In the data rows, the value 128 means zero.
Each thing below was measured twice, in two different ways. The second way is not exact.
Here are some of them measured both ways, the first way above the second, with a blank line after each pair.
[158 130 143 143 143 143  75 137]
[ 85 126 119 140 144 144 176 114]

[129 156 128  96 145 160 162 146]
[163 111 102  94 142 111 125 119]

[132 161 125 162 133 134 161 162]
[125 112  98 110 135 101 131 169]

[109 149 113 148 126 101 175 141]
[125 125 127 106 112 116 101 189]

[132  88 142 138 115 117  88 159]
[123 116 151 166 116 136 177 127]

[150 154 144 162 108 143 149 159]
[121 117 103 133 162 102 144 171]

[159 148 122 128 168 154 159 129]
[123 154  85  93 147  99 134 130]

[101 130  95  95 149 131 128  94]
[131 136 136  89 103 142  95  99]

[169 120 163 131  90 123 112 135]
[130 134 147 170 168 144 151 133]

[105 165 104 125 131 106 165 124]
[134 125 119 107 114 130  80 150]

[143  99 112 112 128 179 105 119]
[133 130 148 114 142  96 159  74]

[148  97 145  99 150 149  97 111]
[140 160 124 131 140 146 149  82]

[140 156 142 158  96 127 156 156]
[131 106 120 142 152 113 125 176]

[158 107 104 110 144 158 105 100]
[105 155 146  95 150 111 153  86]

[149 131 107 129 162 155  95 100]
[ 93 145 123 100 138 128 136  86]

Now 40 new things, measured the second way only, each followed by its number:
[126 153 128 178 121 158  89 120] 0
[135 138 133  81 109 121 111  96] 1
[155 160 138 155 132 140 137  86] 2
[ 98 133  78 138 152 124 165 123] 3
[136 131 171 117 102 160 113 106] 4
[111 105 115 144 125 110 139 177] 5
[145 147 124 118 128 104 130  84] 6
[130 130  89  84 104 117 103 133] 7
[ 94  99 110 121  97 101 116 155] 8
[124 124  81 119 142  91 109 140] 9
[112 133  83 133 144  98 140 158] 10
[149 126 176 111 115 124  97 126] 11
[137 140 165 167 136 163 126 115] 12
[173 179 137 131 143 123 121 104] 13
[117 141 102 158 128 127 170 139] 14
[150 104 141 154 149 126 171 130] 15
[144 124 175 133 110 163 114 117] 16
[134 106 146 172  94 147 143 141] 17
[140 121 167 143  91 164 112 106] 18
[130 111 170 125  89 160 119 132] 19
[116 121 170 119  98 166 134 106] 20
[116 134  74 128 139  83 139 137] 21
[142  97 105 163 113 139 130 160] 22
[133 113 157 109 105 169 112 105] 23
[131 143 173 114 130 138 148  86] 24
[152 151  97  90 151 133 105 107] 25
[130 143  76 131 160 107 146 147] 26
[ 90  81 155 133  97 145 121 148] 27
[113 121 157 131 154 146  81 152] 28
[118 132 117  89  97 123 116  83] 29
[135  97 175 119 101 136 119 138] 30
[168 135 131 147 169 104 148 137] 31
[160 170 125 130 149 127 142  83] 32
[134 110 162 136  86 153 109 141] 33
[114 143 104 137  90 147  91 135] 34
[122 115 135 117 126 134  86 169] 35
[110  93 159 140  90 115 120 157] 36
[112 116 115 155 184 139 157 139] 37
[120 135  80 129 161 103 123 160] 38
[124 132  94 152 164  93 153 156] 39
A few of them come next, measured the first way, each followed by the number of its row above:
[125 152 124 153  94 103 136  91] 28
[139 151 130 156 164 160 145 152] 21
[104 152 102 162 143 126 142 162] 8
[150 154 134 161 157 146 147 156] 10
[103 100 121 102 100 104  99 112] 18
[103 100 100 103 124 104 103 105] 4
[111 102  99 105  93 106 137 106] 11
[161 113 162 121 106 155 158 137] 31
[169 144 165 143 106 129 107 142] 37
